Each named turn below is shown by a few rows before and after it. Which turns, in which order, take the first row of each later pair to the second? The first pair is answered.
danad (before -> after):
[  4  33 -16  -2   1   0   4  11] -> [-10  20 -25  13 -11   6  -1   1]
[ -1  30 -12   3   4  11  -5  -2] -> [ -2  26 -15   5   0  15  -7  -8]
[  5   6 -26  10  -3  39 -42   3] -> [ 29  31  -9 -15  16  28 -29  21]
vesug (before -> after):
[ -7  33  -1  -3  -6 -18   3   9] -> [-10  26  -4  -2  -8  -1 -23  14]
[ -6  -8   6  10  -3 -37  66 -27] -> [-59  -8 -11  11 -47   4  19   5]
[ -8 -42  18  -1  -5  -2  -7  -5] -> [ -3 -38  24  -1   1 -10   5 -10]
[ -6  33  24 -36 -12 -25  29  12] -> [-28  25  14 -36 -27   3 -17  28]
vesos (before -> after):
[31 27 -7 -3 12 -7 10 -1] -> [ -2  12   5 -18 -15 -18  28  12]
[-22  -1   4   3  -6  32 -10 -18] -> [  2  11  -1  13   9  28   0 -29]
[-12 -16  17  12 -10   6 -22  14] -> [ 18   2   8  24  17  10 -25   1]
Then:
Between the rows of a pair lie 2 to 3 turns.
[ 14  -4   2   4   4 -16  31 -20] -> [-15 -12 -10   8 -17  20 -22  -1] | vesug then vesug
[ 10   3 -24  11   5   7  -8  -2] -> [-15  -3 -21   4 -12   4  -1   9] | vesug then vesos then vesug
[ -3 -38   3  19   0  10  12   0] -> [  1 -26  20  -8   5   3  13  25] | danad then danad then vesos
[ -8  63 -12  -2  12 -11  13   7] -> [-25  25   1 -11   1  18 -49  22] | vesos then vesug
[  2  11  19  13  -8 -19  53 -20] -> [-21  10  -8  26 -24  41 -30  -2] | vesug then vesos
[ -4 -13   3 -15 -10 -15  22   9] -> [ 17 -25  10 -14   9  -1 -10   0] | vesos then vesug
[-23  -2  14  -9 -13  24 -31  21] -> [ 31  31   3   8  28  -2  11 -10] | vesos then vesug
[ 44  67 -11   1  39 -10  16   2] -> [-14  28  -7 -10  -1  38 -63  35] | vesug then vesos then vesug
[ -5 -14  18 -16  -4 -18  16   1] -> [  2 -18  -2   4   5  13 -32 -11] | danad then vesug then vesos
[ 15 -12  43  22   4 -17   1   2] -> [ 17  -4  23  34   6  10 -30   5] | vesug then vesos then vesos
[-34 -29   9   2 -30  -6   3  -7] -> [ 24 -19   0  19  16   7 -27 -29] | vesug then vesos
[ 22  27 -27   4   6  21  -5  -7] -> [ 13  10 -21  -4   2  32 -26   0] | vesos then vesug then vesug
[ -3 -17 -15  26 -14   4 -34 -22] -> [  7 -16   4  16  -9 -30  16 -32] | vesug then vesos
[-22  16 -22   3 -11  23 -12   6] -> [ -8   1   6 -14   0 -16  37  -6] | vesug then vesug then vesos
[-34   2 -14 -11   0  -9  12   9] -> [ -7  18 -21  -1  19 -12  19  -2] | vesos then vesos then vesos
[ 14  -9   6 -24  30  17 -53  10] -> [-44  -6   3 -36 -19   2 -12  32] | vesug then vesug then vesos
[ -3  26  -6   5 -24 -29  -2  15] -> [ 32   9   7   7   8 -29 -17   0] | vesos then vesug then vesug
[ 27  -7  12  -3  27 -18  -1  -7] -> [-33 -13   7 -11 -19  -6  -7  20] | vesug then vesos
[-31  -5   0  -9 -18  13 -19   6] -> [  2  -4  17 -14   7 -19  24 -12] | vesug then vesos then vesos
[ 27 -52  21  26  10  -2 -23 -33] -> [ 42 -28  27  18  19 -27  20 -32] | vesos then danad
[ 37  22 -16  10  30   2 -14 -16] -> [-40 -13  10 -22 -27 -14  11  14] | vesos then vesos
[-11  44 -22   7 -12 -10  25   4] -> [  0  41 -13  -8   2  16 -27  28] | vesug then danad then danad
[  8  17  -1 -10   5  14 -22  16] -> [-16   9   5 -18 -11   4  -5  24] | vesos then vesos then vesos
[ 48 -13  -1  15  30  13 -31 -12] -> [-36 -36  12 -12 -36   8 -14  22] | vesug then vesos then vesug
[ 21  12 -12   5  18   6   6   1] -> [-13   7 -10  -4 -13  -2  21  12] | vesug then vesos
[11 35  4 -6  6 -4 12 11] -> [-31   8  -3   3 -26   3   7   7] | vesos then danad
[ 17  19 -15  -3  34  -9  -3   9] -> [-28   8 -15 -11  -5  -4  -2  29] | vesos then vesug
[  6   3  34 -23 -18 -20   1  37] -> [ 27   8  22 -12   0   3 -38  35] | vesug then vesos
[  0 -41  13  15  -4 -13   0 -34] -> [  8 -31  -2  26   5   3 -18 -39] | vesug then vesos then vesos
[ 10  38   2 -33   3  29 -35  40] -> [ 31  51  11 -33  18 -11  26  26] | vesug then vesug
[-41 -13  11 -12 -22   0   3  10] -> [ 28  -7  12   3  34  -1 -12 -21] | vesos then vesug
[ -7  27 -49  34 -11  47 -48   5] -> [-36   4  -4  -1 -35 -35  70   5] | vesug then vesug then vesos
[ 47  15  -7  12  37   9 -28 -11] -> [-30   3   9 -16 -28 -31  42  19] | vesug then vesos
[ 22 -29  -9  32   4   1  23 -52] -> [-30 -23 -29  31 -36  25   4 -27] | vesug then vesug
[ -8   9 -28  30 -10  11  14  -7] -> [-21   1 -25  25 -19  15   6  -1] | vesos then vesos
[-39 -34  30   7 -56  20 -29  12] -> [ 61 -24  39  24  23  -5 -15 -35] | vesug then vesos
[-31  21  -8   9 -10   4  27   3] -> [-11  24 -18  18   3  31 -15  -4] | vesos then vesos
[ 12  33 -37  41   4   5  15 -25] -> [-22  31 -33  31 -26  -1  35 -11] | vesug then vesos
[38 -3  4  7 14 -8  2 -5] -> [  1 -21   3  12 -18 -17  23  -7] | vesos then danad
[-30  24 -25  10 -30  17 -14  21] -> [ 50  11   3  12  33 -12   1 -18] | vesug then vesug
[ 34   8  17 -21  47  -7  -2  -1] -> [-41  25 -10 -25 -16   7   8  30] | vesug then vesug
[-18 -33  20   0  -1 -25  15   4] -> [ 27  -9  -5  24  33  -9  -7 -14] | vesug then vesos then vesos
[-39   6  -1  -5 -31  -2  28   5] -> [ 10  33 -19  15   5  -8  35 -15] | vesos then vesos then vesos
[ 24 -17  11  23   1 -15  15 -46] -> [-30 -14  -9  22 -47  14  -8 -18] | vesug then vesug
[ 12   9  21 -20   9 -28  38   8] -> [  7 -14  16 -19  10  21 -45  17] | vesos then vesos
[ 42   5  32 -17  25 -11   6  20] -> [-33  -3  -5  18 -39  -9  38   5] | vesug then danad
[ 24  12  -9  17  22 -19  18 -28] -> [-30  13 -31  17 -20  19 -21  -1] | vesug then vesug
[ 32  41  -2  -8  24   2 -13  11] -> [-24  14  17 -33 -17  -6   5  34] | vesos then vesos
[-35 -17  -1  -2 -31  -5  13   4] -> [ 25  13 -24  25  17   8  -9 -18] | vesos then vesos
[ 55  31  -9  -5  38  11 -20   4] -> [-56 -20 -13   0 -50   2   8   9] | vesug then vesos then danad
[ 27  -1  -5  21  12  10 -19 -12] -> [-11  18 -17  20 -20  -3  22  -3] | vesug then vesug
[  1 -70  45 -13  13 -23  19 -28] -> [-26 -71  23  -6  -8  25 -45 -10] | vesug then vesos
[ 14   7  -4 -13  -2  31 -36  24] -> [-14  12   6 -23 -27  -4  25  28] | vesug then vesos then vesug
[-41 -28  10 -12 -28   3 -23   7] -> [ 35 -19  15   0  33 -10 -21 -30] | vesug then vesos
[ 29  48 -20   8   8   3   3   6] -> [ -9  41 -15  -3 -21  -5  23  18] | vesug then vesos
[ 20  22  -2   9  20  12 -16   8] -> [-12  16   9  -5  -6 -11  28  17] | vesug then vesos
[ 22   3  40 -44  20 -35  43  26] -> [-19 -48  14  -8 -10  35 -59  20] | vesug then danad then vesug
[ 19  21  29 -46  38   4  24  22] -> [ 13   6  39 -51  35   8  11  24] | vesos then vesos then vesug
[-40  11 -30  -1 -23  11   5  12] -> [ 20   5 -26  10  26  19 -31 -11] | vesos then vesug
[-28  -6  23 -26 -15 -24  34  14] -> [ 10   4  -3  -2  18  28 -50   6] | vesug then vesos
[ 15  24  18  -7   0 -18  30  18] -> [-28   8  -1   8 -32  12  -7  21] | vesug then danad
[ 10  11 -18  16   8 -40  56  -5] -> [-11 -14 -28  19  -6  30 -51  16] | vesug then vesug
